128 stands for zero in the data rows.
Here are some points:
[150, 121, 124, 164, 109, 119, 95, 129, 152, 160, 115, 116, 141, 155, 138, 122]
[110, 140, 105, 176, 30, 143, 172, 144, 143, 137, 131, 164, 159, 137, 164, 142]
[124, 138, 140, 143, 90, 101, 116, 149, 126, 117, 126, 148, 142, 132, 131, 131]
[139, 132, 122, 137, 115, 129, 138, 122, 143, 130, 140, 115, 127, 145, 124, 131]
[107, 99, 146, 113, 123, 147, 154, 98, 123, 156, 122, 140, 126, 121, 124, 106]
[96, 136, 179, 92, 131, 127, 144, 134, 77, 159, 163, 140, 94, 98, 132, 132]
[86, 136, 186, 58, 109, 124, 153, 141, 85, 143, 161, 184, 105, 34, 138, 140]
[132, 138, 88, 172, 96, 140, 109, 148, 136, 128, 98, 110, 146, 194, 145, 140]
[152, 144, 93, 139, 194, 134, 110, 90, 148, 132, 121, 89, 116, 162, 106, 131]
[143, 126, 121, 144, 132, 137, 101, 125, 135, 131, 116, 116, 135, 130, 122, 114]
[138, 128, 129, 139, 121, 128, 105, 142, 124, 122, 112, 114, 141, 151, 124, 119]
[81, 142, 149, 124, 57, 141, 142, 142, 94, 146, 124, 161, 116, 136, 161, 147]
[164, 109, 136, 103, 230, 122, 90, 101, 128, 123, 125, 91, 101, 108, 79, 103]
[160, 118, 117, 136, 204, 122, 103, 113, 125, 132, 130, 93, 116, 170, 101, 105]
[148, 123, 113, 163, 117, 115, 133, 142, 131, 112, 132, 120, 142, 164, 129, 120]
[160, 119, 138, 105, 203, 134, 99, 100, 142, 103, 125, 103, 106, 105, 91, 110]
[111, 129, 159, 112, 92, 146, 139, 150, 110, 144, 151, 150, 115, 87, 137, 128]
[132, 140, 104, 168, 41, 128, 154, 142, 161, 128, 129, 136, 158, 165, 155, 147]
[133, 123, 85, 185, 89, 136, 134, 130, 151, 105, 99, 129, 143, 168, 152, 132]
[160, 132, 76, 176, 125, 81, 112, 165, 152, 68, 91, 114, 158, 198, 125, 134]
[117, 122, 123, 142, 115, 128, 143, 118, 127, 140, 117, 122, 135, 138, 140, 120]
[172, 113, 111, 172, 167, 135, 89, 119, 133, 126, 107, 86, 117, 153, 85, 99]
[142, 105, 132, 136, 221, 96, 108, 115, 89, 110, 128, 97, 93, 136, 69, 97]
[131, 120, 145, 101, 195, 109, 120, 126, 110, 105, 132, 135, 110, 106, 76, 118]
[114, 105, 167, 96, 203, 157, 130, 84, 100, 130, 140, 117, 96, 78, 104, 91]
[141, 128, 106, 165, 92, 120, 106, 148, 139, 146, 102, 120, 149, 160, 125, 125]
[123, 126, 129, 122, 82, 127, 150, 151, 135, 148, 139, 147, 154, 123, 150, 139]
[148, 140, 118, 120, 210, 126, 106, 111, 118, 109, 128, 86, 93, 136, 98, 120]
[122, 140, 119, 157, 56, 117, 135, 151, 140, 121, 116, 147, 153, 150, 162, 143]
[119, 161, 79, 151, 53, 133, 141, 153, 168, 125, 127, 154, 150, 134, 185, 174]
[113, 146, 127, 136, 54, 119, 154, 152, 131, 129, 138, 153, 162, 117, 144, 144]
[105, 128, 149, 110, 120, 127, 168, 139, 107, 103, 150, 171, 117, 102, 152, 121]
[156, 134, 84, 177, 101, 120, 115, 129, 150, 112, 97, 96, 153, 195, 127, 120]
[110, 141, 127, 146, 52, 149, 173, 130, 144, 128, 148, 147, 137, 138, 175, 145]
[134, 115, 109, 122, 198, 126, 116, 121, 118, 133, 129, 90, 108, 151, 125, 115]
[135, 138, 114, 150, 88, 107, 126, 150, 164, 109, 134, 137, 169, 142, 146, 161]
[123, 120, 145, 154, 79, 127, 125, 139, 133, 153, 122, 126, 152, 136, 146, 123]
[118, 156, 79, 158, 42, 139, 138, 151, 171, 134, 126, 158, 159, 139, 185, 175]
[121, 131, 156, 78, 176, 161, 108, 98, 107, 140, 136, 125, 78, 89, 129, 129]
[141, 133, 135, 143, 69, 133, 135, 130, 159, 132, 121, 137, 168, 128, 165, 127]
[119, 99, 138, 101, 162, 163, 167, 73, 167, 136, 128, 131, 140, 111, 129, 122]
[129, 115, 180, 99, 127, 135, 129, 117, 122, 160, 162, 124, 107, 108, 125, 126]
[117, 127, 127, 111, 180, 130, 134, 115, 116, 94, 127, 131, 102, 124, 125, 136]
[93, 113, 187, 68, 129, 133, 130, 150, 65, 141, 137, 158, 96, 59, 121, 123]
[166, 120, 58, 173, 165, 110, 84, 137, 161, 120, 79, 85, 148, 200, 117, 123]
[117, 144, 126, 102, 118, 162, 143, 117, 138, 125, 119, 139, 123, 117, 125, 147]
[114, 133, 118, 157, 53, 115, 146, 162, 148, 118, 128, 168, 168, 140, 138, 150]
[153, 129, 113, 124, 220, 91, 100, 137, 119, 64, 112, 101, 111, 148, 98, 117]
[102, 125, 129, 158, 53, 132, 160, 121, 131, 153, 120, 140, 152, 149, 165, 129]
[165, 132, 91, 148, 118, 130, 103, 130, 174, 127, 98, 75, 158, 188, 130, 146]
[93, 146, 138, 120, 60, 133, 138, 127, 132, 150, 132, 161, 129, 124, 166, 161]
[142, 127, 93, 179, 73, 103, 115, 160, 169, 117, 108, 153, 171, 160, 143, 141]
[155, 125, 94, 166, 137, 129, 129, 112, 152, 133, 101, 74, 152, 213, 112, 123]
[100, 140, 163, 84, 133, 131, 141, 128, 96, 138, 169, 158, 98, 70, 139, 143]
[86, 130, 177, 81, 112, 134, 160, 143, 74, 119, 161, 163, 100, 71, 141, 124]
[121, 121, 137, 105, 201, 136, 130, 104, 112, 104, 132, 125, 93, 116, 113, 125]
[127, 128, 131, 121, 180, 145, 143, 108, 104, 121, 144, 128, 95, 98, 99, 118]
[119, 138, 136, 112, 94, 124, 155, 134, 133, 129, 148, 138, 146, 112, 145, 132]
[151, 134, 102, 176, 95, 125, 104, 134, 164, 136, 114, 105, 158, 160, 139, 131]
Here are 12 more points, each followed by its number:
[163, 125, 108, 141, 179, 110, 107, 119, 132, 111, 115, 98, 133, 164, 106, 116] 0
[122, 101, 175, 119, 154, 129, 91, 120, 101, 127, 116, 139, 95, 81, 96, 92] 1
[121, 130, 164, 76, 166, 110, 121, 135, 92, 125, 144, 138, 98, 72, 103, 125] 2
[129, 126, 116, 167, 74, 125, 143, 136, 143, 148, 138, 137, 155, 180, 168, 131] 3
[146, 129, 95, 129, 154, 124, 127, 125, 147, 117, 122, 123, 124, 126, 109, 138] 4
[139, 120, 109, 180, 63, 94, 95, 147, 163, 153, 94, 125, 171, 176, 120, 136] 5
[176, 127, 90, 187, 130, 114, 35, 134, 156, 140, 72, 88, 143, 174, 82, 124] 6
[139, 118, 119, 97, 205, 149, 139, 100, 129, 99, 127, 112, 111, 87, 94, 128] 7
[128, 109, 157, 74, 215, 118, 93, 111, 82, 133, 112, 99, 82, 116, 83, 106] 8
[147, 135, 133, 166, 85, 134, 121, 121, 163, 130, 133, 145, 136, 110, 141, 131] 9
[96, 107, 165, 132, 63, 118, 149, 153, 104, 145, 123, 170, 151, 110, 148, 122] 10
[142, 111, 130, 169, 68, 117, 148, 125, 179, 132, 139, 123, 174, 153, 135, 133] 11
Which of these numbered points is nearest to each point below, ignoring the 2 directions in which the first points spread most? Its number follows each.
[126, 114, 136, 147, 92, 101, 101, 135, 133, 157, 110, 126, 144, 149, 110, 124] > 5
[98, 133, 168, 81, 109, 116, 138, 145, 97, 135, 143, 169, 111, 66, 131, 137] > 2
[124, 133, 124, 168, 96, 148, 132, 123, 136, 133, 140, 144, 132, 119, 140, 133] > 9
[117, 142, 124, 112, 104, 136, 150, 137, 137, 130, 143, 160, 119, 91, 145, 154] > 4
[90, 125, 161, 85, 119, 124, 172, 139, 87, 139, 156, 160, 126, 75, 145, 126] > 0
[111, 112, 170, 120, 85, 126, 164, 129, 136, 136, 171, 160, 144, 99, 145, 134] > 11
[173, 127, 88, 192, 135, 136, 83, 120, 150, 129, 101, 83, 131, 177, 103, 115] > 9
[142, 117, 98, 191, 96, 92, 123, 145, 134, 112, 105, 123, 156, 176, 115, 121] > 10
[159, 109, 148, 138, 160, 114, 102, 110, 130, 125, 125, 97, 109, 122, 77, 92] > 1
[115, 140, 172, 81, 165, 118, 107, 122, 97, 123, 136, 125, 87, 85, 107, 129] > 2
[136, 120, 108, 173, 103, 145, 133, 111, 166, 123, 109, 119, 139, 146, 129, 123] > 9
[120, 139, 115, 151, 65, 142, 169, 131, 159, 148, 144, 136, 151, 151, 190, 141] > 3
[160, 125, 116, 176, 49, 118, 128, 139, 177, 153, 124, 106, 176, 197, 152, 136] > 11
[130, 153, 148, 115, 102, 120, 97, 149, 118, 126, 121, 133, 119, 115, 128, 138] > 2
[110, 128, 140, 131, 92, 160, 146, 120, 143, 143, 146, 136, 131, 139, 162, 142] > 3
[133, 115, 121, 166, 60, 95, 103, 143, 150, 165, 103, 128, 164, 167, 123, 127] > 5
[159, 93, 145, 162, 162, 102, 70, 117, 125, 154, 117, 83, 113, 171, 73, 97] > 5
[120, 152, 100, 159, 62, 123, 144, 154, 130, 126, 127, 136, 148, 166, 165, 155] > 0
[124, 139, 126, 140, 87, 146, 158, 127, 153, 149, 147, 134, 139, 135, 179, 141] > 3
[116, 155, 99, 154, 49, 111, 107, 166, 145, 151, 120, 150, 157, 143, 174, 175] > 2
[90, 111, 169, 119, 89, 115, 122, 128, 109, 167, 126, 167, 128, 99, 131, 127] > 5
[173, 132, 101, 161, 151, 123, 69, 131, 132, 117, 91, 81, 128, 160, 87, 114] > 6
[140, 125, 145, 145, 169, 105, 89, 124, 111, 105, 111, 123, 98, 116, 80, 116] > 1
Here are 12 other points, each followed by its number:
[89, 129, 160, 131, 57, 143, 149, 130, 111, 145, 134, 158, 133, 122, 152, 129] 0
[137, 123, 147, 87, 194, 128, 107, 105, 119, 139, 133, 118, 92, 103, 100, 112] 1
[113, 115, 156, 106, 152, 156, 141, 98, 128, 139, 150, 125, 106, 116, 135, 129] 2
[119, 97, 165, 157, 77, 116, 110, 124, 124, 176, 133, 136, 119, 143, 120, 110] 3
[158, 142, 93, 167, 82, 111, 112, 159, 171, 108, 120, 110, 149, 161, 134, 142] 4
[158, 129, 76, 192, 115, 115, 139, 126, 170, 123, 112, 88, 171, 199, 126, 137] 5
[105, 137, 140, 146, 36, 134, 133, 163, 127, 137, 119, 157, 158, 129, 164, 133] 6
[84, 122, 177, 110, 70, 170, 168, 107, 120, 145, 151, 166, 111, 84, 156, 130] 7
[148, 120, 126, 110, 216, 128, 125, 104, 127, 124, 142, 102, 103, 124, 91, 119] 8
[165, 140, 77, 182, 103, 121, 113, 130, 162, 134, 100, 90, 166, 210, 123, 141] 9
[167, 133, 97, 160, 173, 117, 99, 139, 135, 113, 124, 87, 127, 169, 95, 116] 10
[114, 134, 130, 112, 127, 108, 138, 148, 113, 124, 126, 151, 127, 104, 133, 125] 11
The same question for these:
[181, 119, 79, 168, 121, 99, 87, 134, 189, 148, 84, 94, 177, 182, 108, 127] > 1
[166, 125, 78, 180, 111, 140, 124, 125, 188, 121, 111, 90, 168, 199, 143, 139] > 2
[109, 117, 139, 92, 157, 113, 129, 141, 113, 124, 125, 151, 130, 107, 120, 126] > 11
[144, 145, 121, 141, 110, 141, 140, 135, 147, 141, 155, 127, 135, 131, 137, 147] > 8
[154, 136, 96, 169, 125, 125, 115, 144, 146, 116, 126, 110, 141, 168, 119, 128] > 10
[104, 133, 155, 83, 131, 143, 158, 121, 116, 138, 160, 166, 102, 62, 133, 146] > 8
[95, 103, 196, 120, 43, 123, 130, 149, 103, 172, 127, 171, 139, 89, 145, 115] > 3
[120, 134, 151, 94, 144, 153, 117, 131, 101, 163, 137, 122, 109, 103, 112, 137] > 9
[127, 111, 132, 146, 56, 115, 122, 152, 135, 144, 109, 143, 170, 137, 130, 120] > 6
[142, 132, 145, 84, 196, 124, 105, 123, 119, 103, 139, 112, 83, 80, 104, 122] > 4
[85, 119, 170, 74, 117, 160, 168, 107, 124, 142, 156, 172, 96, 73, 160, 134] > 2
[100, 111, 179, 83, 136, 135, 180, 111, 103, 126, 154, 150, 113, 97, 128, 110] > 5
[141, 114, 163, 105, 219, 124, 98, 110, 100, 132, 135, 93, 100, 104, 92, 96] > 6
[157, 126, 115, 127, 195, 98, 99, 129, 142, 98, 130, 102, 132, 140, 93, 138] > 4
[142, 104, 136, 162, 116, 123, 113, 126, 133, 160, 118, 98, 148, 181, 107, 115] > 3
[142, 134, 122, 99, 207, 143, 135, 113, 123, 100, 139, 113, 109, 124, 106, 126] > 8
[101, 127, 178, 83, 161, 162, 133, 110, 88, 148, 155, 131, 87, 98, 138, 133] > 2
[123, 122, 138, 136, 107, 141, 161, 121, 137, 138, 139, 135, 125, 134, 143, 124] > 5
[137, 116, 98, 172, 96, 134, 128, 105, 170, 127, 98, 131, 163, 145, 141, 114] > 7
[102, 129, 111, 147, 44, 136, 159, 132, 143, 153, 117, 148, 164, 147, 182, 141] > 2
[122, 126, 135, 138, 109, 124, 143, 143, 122, 113, 146, 140, 130, 135, 135, 129] > 10
[128, 112, 133, 101, 210, 151, 134, 97, 113, 113, 139, 101, 112, 117, 121, 113] > 2
[135, 130, 154, 81, 188, 137, 111, 94, 123, 139, 128, 111, 95, 94, 110, 132] > 1
